In the rows, zero is written as 128.
Each row of R is roughly a mix of the hidden directions of one of 4 groups.
R (132 x 10):
[[107 118 143 125  61 139 162 143 162 103]
 [130  78 160 119 120 115  69 131 155 108]
 [158 125 117 133 123 146  62 125 110 178]
 [ 90 103 147  90  94 156 166 114 141  98]
 [112 154  84 105  97 148 163 105 136  84]
 [ 98 143 103 148  96 144 196 119 126 109]
 [135 121 113  97 126  69  96 167 132  94]
 [158 153 139 175 152 177 103 120 105 107]
 [136 100 161 181 125  92 102 145 119  91]
 [119  83  96 137 111 108  70 132  95 114]
 [114  99 135  69  94 129 160  95 118 105]
 [148 124 165 174 137 150 142 147 169 171]
 [139  97  85  89  65 132 123 137 128 125]
 [109  74 173 167  92 137 130 136 114 117]
 [139 133 109  91  62 154 151 125 153 105]
 [ 98 145 108 146 107  74 160  99 122  91]
 [158 101 149 122 129  94  56 129 131 129]
 [104 123 137 125 166  76 105 135  80 100]
 [126 142  96 130  78  98 154  96 126  81]
 [ 89 174 121 115 145  96 179 115 119 106]
 [170 126 112 148 169 136  83 121  82 115]
 [171 121  87 137 106 174  92 139 105 143]
 [140 115  79 158  79 103 115 122  88 119]
 [131 115 135 142  70 139 172 143 152  84]
 [147 120 134 161 143 143  53 119 108 150]
 [151 129 122  79 101  81 124 124 110  81]
 [125  96 113 151  94 103 106 132  66 102]
 [ 85 115 154  68 125 146  89 108 126 133]
 [140 107 163 200 131 118 103 155 122 123]
 [157 117 135 156 115  78  87 156 154 158]
 [160 144 133 199 145 145 113 152 145 153]
 [133 192 165 138 167 135 138 155 144 111]
 [ 96 129 127 107 184 141 183 127 111 150]
 [ 77 125 139 121 134 156 194 127 144 109]
 [ 94 107 121  79 121 104 101 119  87  92]
 [124 144 122  91 116  52 128 128 135 100]
 [137 143 151 130 125 180  88 105 158 172]
 [107 121 104  77  96 107 178 136 157 130]
 [148 148  82 121 110 159 192 122 136 137]
 [ 90 134 170 140 121  78 143 101 155 160]
 [ 95 137 121 103 120  89 157 127 157  69]
 [116 138 180 117 153  71 102 149 149 122]
 [117 117 146 204 161 142 112 152 125 121]
 [123 149  99 137 176 167 120 105  91 166]
 [ 87 120 178 101 135 119 135 129 149  74]
 [131 113  76 134  90  96 167 130 111  91]
 [125 124 174 123 154  93 169 141 136  77]
 [146 106 168 160 180 139  88 146 115 140]
 [ 65 126 161  90 138  93 129 139 143 144]
 [ 99 133  92  95  98 130 182 105 138  99]
 [100  89 152 139  90 156 183 139 125 117]
 [121 154  81 118 116  84 160 125 149  83]
 [117 136 114  66 113 122 187 119 141 109]
 [120 134  79 154 111 136 146 174 115  78]
 [111 159 162 113 148 150 167 110 184 129]
 [ 99 161 146  84 166  97 131 147 147 162]
 [121 126  74 108 149  86 149 129 121 177]
 [174 101 136 149 142  97  92 162 114 165]
 [106 113 178 112 123 120 183  93 148 109]
 [113 111 162 169  92 123 130 116 182  97]
 [ 93 142 133 119 185 126 134 142 110  71]
 [175 153  88 150 129 152 119 134 101 175]
 [ 92 139  97 103 116  97 118  68 102 125]
 [118 104 128 149  94  87  79 117 106 167]
 [104 147 129  90 153 170 187 135 131 142]
 [ 84 132 127  75  91 124 143  82 134 131]
 [115 118  81 163  85 121 177 113 118 113]
 [109 139  97 108  74 132 180 110 138 105]
 [125 158 144 112 168  73  79 119 124 138]
 [100 152 165 110 177 148 158 113 106  96]
 [121 175 146 125 185 136 168 123 123  98]
 [187 139 107 111  97 138 109 119 107 175]
 [121 106 176 135 135  99  69 145 128  96]
 [ 75 159 106 121 148  81 139 108 118 160]
 [120 134 148 142 146 161 183 129 147  73]
 [140 105  55 128 106 128 129 108 109 164]
 [ 66 152 120  86 101 121 150 111 155 128]
 [166 110  98  84  83 119  99 117 100 136]
 [ 67  91 155 158 131 110  95 116 121 114]
 [102 100 136  98 130 145  89 107  69 149]
 [132 127 154 173 151 172 156 112 109 172]
 [121 158  65  82 152 113 134 123 121 106]
 [156 109 102 145 129 174  89 124  75 120]
 [122  86 121 170 123 138  74 117 105 163]
 [147  92 145 144 135  78  97 163 106 160]
 [ 92 138 150  69 151 175 123 129 148 136]
 [152 132 110 125 110 170  79 105 121 179]
 [ 99 115 111 141 112  97  88 103  68 124]
 [123 120 186 164 147 142 120 136 178 151]
 [145 120  97 128  96 165  77 116  98 163]
 [134 133 131  60 159 113  89 111 125 157]
 [145  92 177 140 153  92 159 165 139 121]
 [144 164 124 113 142 167 113  87 116 183]
 [145 109 147 184 130 152  80 124  92 142]
 [121 150 152 192 164 166 131 123 110 143]
 [188 135 123 146 154 103 103 157 147 166]
 [153 136 132 197 132  90 157 145 147 119]
 [146 138  94 150 140 161  77 111  80 122]
 [176 114 151 133 140 154  69 130 153 149]
 [127 128 171 134 155 101  77 115 124  80]
 [108 119 156 121 144 181 184 117 108 150]
 [114 115 193 166 151 112 103 133 153 106]
 [156 103 184 161 167 114 113 140 126 157]
 [112 158 149  91 177 167 121 137 129 167]
 [ 93 150  97 148 139 102 163 134  85  89]
 [102 118 166  93 150  73 109 121 132 163]
 [149  98 140 168 130  61 117 149 134 110]
 [114 117 124  87  96 172 180 125 153 140]
 [116 151  76  93 149 165 134 101  92 118]
 [140 132  89  82 124 156 148 121  70 117]
 [122 146 120 133  90 108 189 110 172 112]
 [164 112 154 160 166 119  90 160 121 164]
 [ 95 117 164 177 155  93 160 125 121 104]
 [ 90 150  92 165  91  91 145 114 120 104]
 [183 105 147 154 148  94 118 171 143 112]
 [101 166  83  88 123 128 112  79 133 128]
 [147 157 100 114 145 153 199 134 114 118]
 [ 93 109 127  72 112 126 185 131 145 136]
 [147 145 158 105 147 194 122  89 119 133]
 [114 100  95 110 102 104  79 102 119 170]
 [ 68 139 142 102 144  87 120 130 138 172]
 [122 115 171 182 144 170  93 141 120 135]
 [104 128 121  83 127 129  62  99 102 138]
 [ 88 157  99 105 139 127  89  86  94 117]
 [153 137 154 164 126 112 153 134 130  58]
 [139 108 145 131 128  85  58 159 135 126]
 [123 180  77 101 141  95 100 124 144 142]
 [124 108 132 155  79 112 141 133 194 116]
 [142 151 174 120 160 145  86  86 109 106]
 [ 88  96 121 125 116  90 147 150 128  70]
 [123 123 122 132 105  74 122 144 162  69]
 [160 132 134 175 125 179 168 127 146 100]]
Here is one row of each group, with its name. Which group are the others in?
[103 187 161 116 161 128 123 157 152 154]  (92)
[ 90 109 142 112 122 169 181 121 123  88]  (51)
[120 145 129 149 136 202  91 133 127 155]  (45)
[117 147 122 136 137  80 144 129 132  55]  (96)

[126 134 171  90 180 164 137  99 138 111]  (45)
[135  78 115 100 120 132 118 167  78 100]  (45)
[102 143 107  94 139 169 127 131 130 193]  (92)
[153 171  81 144 130 102 142 161 169 125]  (45)
[117 184 144 126 175 130 156 121 171 122]  (96)
[101 146  94  82  95 146 113  81 147 122]  (96)
[ 93 119 152 118 157 193 143 103 101 131]  (92)
[126  98 173 101 157 106 127 184 111 116]  (96)
[140 103 191 100 169 144 119 134 140 156]  (45)
[174 125  96  91  91 137 107 116 111 169]  (51)
[137 160  87  87 151 138  99 112  88 154]  (96)
[ 70 118 161 124 165  80 137 127 122 113]  (96)
[129 117 148 192 101 146 168 154 152 125]  (45)
[113 102 115  83  64 131 161 133 139 127]  (45)
